Each row is where one point has got to under a steady rotation. How many steps took it there?
The counts run from 0 to 308.
[ 14  11  19 -19 -10  25  46 -37  10 -35  -7  30  18 -13  17   7   2  -3
  -4  -1  -7  -5  34   5  -4  16 -22   8   2  35 -20   5  -9  -4   9  33
 -11  19  15  28 -13  15  -3 -12 -14   8 -16  -9  -8  26  -1  26   3  -7
  30  11 -30  -3 -21   8  18  -8  -7 -11  22  21  14 -15  19   6  21 -29
  11   5   6  -1 -32  24  -2]
258
[ -4  14  18  -4  26   4  48 -31  50  -6  -8  -3   5 -21   8  18   7   6
   3   0   1  -9  -7   5 -11  23 -22  -9  13  42 -26  -9 -12  -2  -3  15
 -20   4  23  12  32  19  21   6   2  16 -14  -8  -5   6   0  -1   8  23
  57   6 -36  -5  10  17   6   9   1   7  28  45 -14  30  12 -16  20   4
   6  -2   5 -19  -6   7  -3]
227
[-21  22  17 -26   3  16  34 -60  16   5 -22   3  12 -16   3  -3  14  -1
 -18 -18   9   3  27 -21  -5  20 -16  27  10  19 -30  -8 -11  12   6  23
   1   6   6 -17   2   2  -1 -19   2  10 -26  14   1  12 -15  -9  -8  32
  49   7  -9   4   0  -9   7   7   8 -15  22  50  28 -13  21 -18   9 -13
   2  -7  -8   0  -9  23  17]
125
[ -1  33  17 -13 -26  24  40 -26  31 -10 -47   8  20  -6  19  18  10  -1
  15 -12   6 -24  29   8 -27  29 -11   6  17  13 -22   3 -40   2  25  28
  -7   9  13  12  10   5   2 -21  21   0 -22  -1 -17  23  -4  19  26  22
  27   2 -19  22 -17   3   7   8   5  -4   3  31  -6  19  -1   9  20  -5
   9  12   8 -11 -22  23  -1]
151
[  4  11  11 -12  11  11  30 -26  28   1 -19  25  26 -13  31  19  17 -13
 -10 -12  18  -3  20 -22  -2  20 -18  20  16  11 -15 -36  15   2  25  14
   2  -1   8   1  -7  41   3 -24  -3  -5 -29  16  -8  23  -9  -6  -8  -5
  38  11 -12   4  -3   1   3   1  -2 -13  37  36  26  15   6  -6   5 -26
  -3  29   5 -32  -2  28  14]
25
[ -6  14  30  10   7   2  31 -35  18  11 -17 -17  -3 -26   8  -3   8  10
 -18 -12  -3  25  14   1   9  14 -11   5   6  16 -25 -32  -1  -4   5  15
  -6   4  21  -5  25  33   7 -11   7   5 -10 -20  10  18   5 -13 -15 -16
  28  12 -26   0  24  -4  12  23  19  -8  57  54   9   6   2 -16  22  -9
  -2  -5   9  -9 -17  24   3]
114
[ 18  31  11  -9 -35  19   4  -8   6   1 -23  31  21 -26  20   0  14  -9
  -8  -1   5   9  26  -1  16  25 -10  49  15  29 -42  10  -5 -10   8  17
   8  -2  26  -7  -5   3   8 -15  26   5 -29   9 -13  30   1  32  11 -29
  10   5  -1   0  -8  12  -4   0  -2 -17  19  31   0   1 -21  14  12 -19
  29   5 -18 -11  -2  38   2]
173
[  6  39  -3  -8 -30  14  27 -37  18  -3 -16  -5  25 -25   1  -3  -7   3
  -6  17   5   9  10  13  10  23 -13  37  10  14 -34  -1 -35  -1  23  20
  16  15  29   6   9  11 -11 -31  17 -16 -47   7   1   9 -13  27  21   8
  24  17  12  -2   1 -12  -7 -17  -4   0  11  31 -13  16  -1  16  23  -8
  11  -2   8   9  -7  34 -17]
291
[ 11  -4  27  22  -7  -4  21 -29  21   6  -1  12  15 -30  -4  -1 -17  -3
 -16  10   5  21   0   2  13  -1 -17  10   7  29 -37 -29  -9 -27  -3 -10
  -6  -2  36   6  13  36   5 -14  13   7 -31 -20   2  15   1   5   4 -33
  37  20   6 -12   4  21  -1  -1  -6  12  49  42 -14  13 -11  16  34  19
   6  20   5  -6  -5  42 -21]
195
[  9  16   4 -24  -1  27  38 -41  36 -15 -16  -1   7 -17  -5  10  10  15
 -20  -2   9  -6  31  12  19  26 -11  -6  17  31 -31  -9 -24   7  28  35
  -8  14  16  19   4  11  -2 -21  -1   4 -18   4  -2  17  -4  13  19  32
  29   3 -20  23  -3  -1  -6  -2 -11  -6  15  44  -8  11  10   1  21 -24
  -2 -12  12  12  -6   7 -13]
136
[ 26  -2  17 -10   6   8  33 -28  33  -8 -25  -2  16 -23  14  17  16  -6
 -20  -2  11   5  23 -16  28  14  -5   3  11  42 -19 -25   3 -13  27   5
   0   5   6  20   1  47   3 -15  -5  -4 -29  13  -7  22  -3   4 -10  -4
  29   6 -10   9   4   2   0  -3  -8  -7  37  39  12  17  -1  -1  17 -24
 -17  17   1 -18   9   1  -1]
23
[ -4  27  14   8 -22  31  34 -34  12   0 -17  32  15  -7  10  15  11   5
  -2 -14  12  -7  29  -2  -1   8   4  14  15   8 -21 -19  -1   1   6  29
  -3   6  20  -9  -4  24 -14 -23  31  10 -25  16 -11  17 -18   1  13  -2
  40  11   3  17  -7   5   0   4   5   3  20  49  13   1  -2  -9  11   1
  10  32  19 -18 -30  32 -14]
35
[ 23  18  29 -20 -26   7  30 -27   8   4 -35  25   7 -17  32   7   3 -22
 -12 -11   5  -2  14 -29   0   2 -41  31  28  33 -38   3  -3 -10  25   0
  14  -8  13   0  -6  10  -3  -9  14  18 -35   8  -9  25  -4   7  -2 -18
  26  10 -16   3 -26  29   3   4 -20 -27  13  18   2   8 -22  13   8  -1
  12  15  -9 -31 -11  21  12]
164
[  8  23   2  -4 -25  18  27 -28  26  -4 -12  20   7 -14   6  16  -4  13
  -6   1   4  -2  21   5  12   9  -8   6  27  40 -49  17 -24  -6   8  19
 -11   0  45   4   4   3  -3   2  14   2 -30   4  -1  13  -1  31  34  11
  25   9   2   7 -14  26  -9  -8  -9  13   9  40 -23  13  -1  13  21   4
   4   4   3   6   9  21 -32]
54
[ -4   9  27   0 -29  21  13 -17  19   4 -14  38  34 -19 -11 -13   1 -25
  -2  -4  -5  -3   3   9 -22   9 -15  26   5  18 -38  -4 -30 -15 -21   9
   1  -2  29  -3  15  -5  14 -22  30  27 -20 -18 -11   6  -5   7  17 -16
  32   4 -15 -14 -14  27   9   1   0   4  18  27 -11   6  -8  11  22   7
  37   5  -9 -20 -23  43   1]
76
[ -2   3  25   0 -27   5  14 -22  31  -1 -10  29  27 -10 -11 -18  -4 -14
   3   6  -4  -1  10  13 -23   6 -11  26  -5  17 -32   6 -32 -13 -11  21
  -8   8  35   7  16  -1  10 -12  30  23 -22 -21  -4  -1  -8  12  19 -20
  31   5 -18 -15  -6  21  16  -1   5   3  12  27 -10   2   3  13  23  21
  33   4   1   4 -38  40   6]
77
[ 15  20  20  -6 -24  23  33 -21  31  -2 -39   2  17 -14   3  19  10   8
  13 -10  10 -10  41  16 -13  27 -14   3  19  22 -19   1 -35  -1  20  21
  -2  13   8  17  12  10   2 -13  21   6 -19   6 -23  20  -4  24  21  16
  29  -1  -7  21 -16   4  13   5  -3 -11  10  31 -15  21 -14  14  19   2
  -2   9   8 -13 -22  14 -20]
152
[  4  26  14 -16  14  24  39 -53  13   8 -13 -22 -18 -26  11  11  -5  26
 -14  -3   0   6   5  -8  14  18 -35   5  16  36 -35  -3  -3  16  25  22
  -4  10  18   2  10  22  -7   2   5  14 -27   6   6  13  -9   0   2  24
  43   9 -32  12   6   5   4  12   5  -5  22  52   8   3  10 -11  13 -10
  -4  -7  14   1 -15  17  -3]
129
[  2  21  19  17 -31  21  25 -28  -4 -10 -27  25  19 -10  20   0  -2 -11
   3  -8   4   7  32   6 -17  14 -19  16   9   9 -26 -12 -24   1  -6  11
   4   9  16  13  -7  27 -12 -43  10   1 -32 -14  -7  22   0  15  17  -8
  21  10 -13   2  -8  -2  12   0   1  -6  29  29  22 -15   3  17  22 -11
  13  14  12 -21 -42  53  -6]
273
[ -7  22  19 -20  -9  30  22 -25  27   0 -20  28  23  -9   7   8  27 -11
 -12 -21  14  -4  36 -18  -7  25  -4   2   6  33 -35 -14 -21   5  32  23
  -3   4  13   9  -7  10   5 -28   4   8 -30  10  -2  16  -5   7  15  36
  28  -4 -22  18  -4  -6   2   3  -3 -15  12  31  21   9  18  -4  -1 -34
   6 -14  -9 -11  -2  19  22]
141
[ 22  22  31   5 -12  15  28 -26   6  -5 -27 -12  -5  -7  19  15  -5  19
  20  -4  -6  12  30   3  -8  22 -36  13   4  43 -23  -1  -9   0   4   5
 -12  16  19  31  10  32  -1 -12   1  -6 -33 -12  -7  24   2  25   5  -8
  22   8 -25   5  -1  13  20  13   1  -4  16  31  27   1  -5  13  23 -12
   0  21   7  -8 -25  31 -15]
268
[  5  21  24  -5 -31  19  25 -30   8 -17 -43   9  14  -8   9   9   9   4
  20  -8   2   7  43 -11 -16  37 -17  23   3  41 -23  11 -20  -1  -4  18
 -11  21   9  16   2  18  -1 -13  -2 -14 -25  -2 -14  28   0  32  16   7
  28   4  -4   0 -11  -6  13   9   0  -8   5  30  31  -5   9  12  29 -16
   2   8 -14   2 -17  31  -4]
266
[ -6  38   6 -35   0  13  39 -37  20 -22 -26 -12  28 -30  11  -9  11  -5
   5   7   4  -6  12   3   0  42  -7  48   2  15  -8   4 -16  18   9  41
  15  17   2   0  11  15  -2 -10  16  -8 -28  12 -11  15 -11  13  -2  13
  35  10 -13  -3   2  -9   1   3   5  -6  26  36   8   8  10  -3  19 -21
  18  -3   3 -11 -15  19  12]
11
[ 33   4  19  -3 -20  24  36 -21  32   2 -34   5   7 -22   5  17   6  10
  13 -13   9  -5  30  14  -8  19 -27  -1  18  35 -26  -2 -23   0  14   9
  -9   7   8  28   4  10  -5 -17  23  20 -22  -1 -16  23  -2  21  25   4
  26   3 -18  29 -12  18   9   9 -11  -6   8  33 -17  23 -19  12  16   7
   3   9  11 -21 -26  16 -22]
153
[ 14  32  28  -2 -21  -2  22 -47   9  11 -31 -26  -8 -24  20  -7 -18   7
  -6  16 -10  17  11 -18   1   9 -41  34  16  28 -37   7 -20  -7  33  -3
   4   6  24   6  11  30 -10 -22  11  -4 -47  11   8  10 -13   7   7   4
  28  16 -14   3   6   6  11  -4  -7  -7  16  34   7   8  -7  14  13  -4
 -13  14   8   5  -4  30 -13]
285
[-10  41  13 -24   4  33  27 -42   8  10 -25  -7  -6 -25  17   6  17   6
 -29 -12   4   9  17  -6  22  27 -18  -2  29  30 -38 -16  -8   9  15  21
   4  -5   4 -14   5  17  -5 -14   6   2 -23  14   6  27   4   1   0  25
  29   5 -22  18   4   2 -13  12   3 -14  34  55   6   4   0 -16  10 -20
   5 -20  -2 -11   4  13   4]
131
[ 13  14   7   6  -6   0  26 -19  43   2 -20   6  32 -24   5  16  13   5
  11   2  18  -3   2   4  -5  29   5  19   8  24 -23  -4 -28 -14   2  13
  -1   8  30  11  23  26  16  -6  20  -6 -39  11 -13   5 -14  13  23   7
  50  15  13  -5   5   1  -6  -2 -10  16  10  42 -20  35  -7   8  21  11
  14  20   0 -19   5  24 -23]
308
[ 10  -1  19  -6  14  12  20 -27  48   8   6   8  11 -22 -11  -1  17  -3
 -25  -9  12  20   3 -12  26  16 -13  -7   6  56 -42 -14  -8 -17  -1   8
 -17  -1  25   6  20  20  25   1  -5  20 -22  -2   8   6   2 -15   0  10
  51  -1 -22  -3   9  17  -4  -6  -6   5  25  48   0  20  10 -12   8 -19
   4 -16 -17 -10  18  12   8]
220
[ -8  26  14 -14  -1  11  16 -29  24 -18  -4   8  30 -27  -3 -21   4  -3
  -3  11  -8   7   9  14  -8  35 -10  51  -5  21 -29   8 -11  -1 -28  38
  -1  15  31 -10  22   1  19   0  18   7 -22 -10   0   5 -11  14   1 -23
  32  11 -19 -28  12  -1  12  -1   9   6  25  41   9   3  12  -1  21 -15
  42 -11  -9   1 -15  36  10]
93
[ 20  10  26  -1 -23   2  20 -21  27 -17 -15  19  22 -24  13   4  -6  -7
 -13  16 -12   8  34   4  15  11  -6  33   3  35 -26   7 -11 -29  34  27
  -6  14  46  16  -3  21   6  -6  14  -9 -31  -4  -3  10  -9  32  15 -30
  20   9  -4  -8  -2  15   8 -15  -5   1  15  26 -15   2   2  24  31 -16
  16  13   5  20  -8  14  -5]
177
[  9  12  24 -14 -17  26  34 -37   8 -32 -17  36  19 -12  15   2  11  -7
  -9 -10  -5   3  40   1   5  18 -10  12   2  39 -24   2   0   3 -12  29
   2  15   7  20 -23   2  -3 -15  -3   6 -17  -7 -11  32   2  34   3  -2
  22  10 -22  -2 -27   2   6  -8 -10 -15  22  19  16 -22  14   0  28 -33
  19  -4  -2 -10 -30  25   6]
257
[ 35  17   3  -2 -14  10  20 -25  23   8  -1  -8  16 -32  -7  -1  -6   4
 -15   8   4  14   5   6  28  12 -26  33   9  34 -40 -10 -19  -3  17   6
   5  10  25  21   8  23  -4 -27  10   0 -44   8   1  12  -8  21  22   0
  25  11   5   2   1  15  -9 -20 -22   4  26  36  -6  24 -14  21   7  -9
  13   7  11  -3  -2  32 -27]
293
[  2  15  22 -17  10 -14  22 -36  31  -3 -13  -7   7 -29  14 -12 -11  -4
  -2  11 -18   9 -12  -2  -2  13 -41  45   5  34 -34  15 -12  -8  -2  15
   2  -1  30   2  30   9  22  17   4  10 -21 -11   4   2  -1  13  -5 -26
  38  15 -30 -27   8  24  13   5   0  -3  31  28 -15  13  -3   8  27  13
  19   3 -15   9   1  19   2]
88
[ -6  24  19  -3 -17  22  20 -28  20  18 -39  10  10 -18  15  21  21   5
  -9 -22  16   4  33 -13  11  22  -4   6  30  15 -23 -24  -2 -14  14  17
   2   1   9 -17   0  30   0 -22  23   3 -27  18  -7  27  -3  -4   0  -4
  27   8   5  26   3   0  -1  15  15  -9  36  55  18   8 -16 -14  14  -5
   0  25  -9 -23  -2  27 -10]
33
[ 19  -4  42   0 -22  -1  10 -24  33   1 -17   5  15 -20 -12 -18   2 -11
 -11   4  -8  26  13  -5  10   6 -24  19   3  43 -43   3 -27 -29   2  -1
  -9   4  30  11  17   5  24   1  19  26 -26 -15   0  13   3   4   1 -32
  38  -2 -18 -14 -12  23   4  -1 -13  -4  22  18 -24  12 -14  13  33  19
   8  -7 -18  -1  -7  16  15]
80
[ 22   7  13  -4  12  10  30 -24  24  -4 -22  15  20 -19  23  15  19 -12
 -14 -18  16   7  20 -15  13  20 -16   9  21  30 -18 -33  11  -3  18   6
   4   4  10  11  -3  45   5 -19 -10   4 -33  12  -8  28   4   3  -6  -9
  38   8 -11   7  -7   2  -2  -5  -5 -11  42  38  21  19  -1  -5   8 -24
  -1  23   3 -38  -1  17   3]
24
[  1  19  20 -14 -10   8  16 -24  26 -21  -9   0  26 -30 -11 -14   2   7
  -5  11 -13  15  17  23   2  36  -4  47 -13  30 -27  15 -14 -11 -15  42
 -12  20  31   0  25   9  23   9  14   2 -21 -12   5   9  -8  17   3 -17
  30  11 -14 -19  13  -1  12  -7   9   0  25  38  -6   1  13   4  32 -12
  29 -12 -13  12 -11  27   1]
94
[-12   7   3 -13   3  24  23 -25  37  -7  17  31  33 -24 -20  -2  12  -9
 -23  -6   3  -2  -1  11   8  14  -3  15  -3  27 -34 -16 -11  -3 -18  30
 -13   5  28  -8   6   2  12 -15   7  13 -26  -8   5   3  -8  -3  16  13
  41  12 -11 -19   1   7  -1 -10  -3  20  21  47  -3   7  24  -9   6 -13
  31 -13  -2  -7 -11  35   1]
216
[  5 -11  33  -5   0  26  36 -31  46  -4 -18   0  13 -24 -21  -3  23  11
  -8 -12   4  -1  30  14   4  17  -2 -19   8  37 -25  -8 -24 -12   0  26
 -18  12  10  11  20   7  13  -7  15  36  -8 -14  -7  16   4  -7   0   4
  40  -2 -21  11   3  10  12  11   2  -2  18  46 -19   9  -4  -5  32   3
   1 -14  -7  -3 -22  -1   1]
235
[ 12  24   4 -11 -25  11   1 -15  19  15  -8  14  31 -25   9  -9  15 -19
 -27  -3   6  14  16  -7  20  15 -14  42   2  20 -38 -17 -19  -5  42  15
   8  -2  33   0  12  20  10 -38  12  -6 -43  11   5  10 -14   7  12  -1
  16   9   3   2  12  -6  -3 -19  -8  -7  30  35   7  18  -2   7   0 -30
  15  -6  -4  -6   7  41  14]
296
[  0  11  33  17  16   8  29 -41  22   4  -9 -20  -3 -24   7  -3   5  20
  -8  -7  -1  21   5  12   5  19 -13   5   4  24 -28 -23   5  -5 -13  11
 -11   9  15   8  22  35   4 -12   6  13 -16 -16  10  14   2 -11  -8 -14
  41  13 -25   0  21   5   6  16  15   0  46  57  13   3   7 -16  19   2
   7   4  14 -15 -19  20  -7]
113
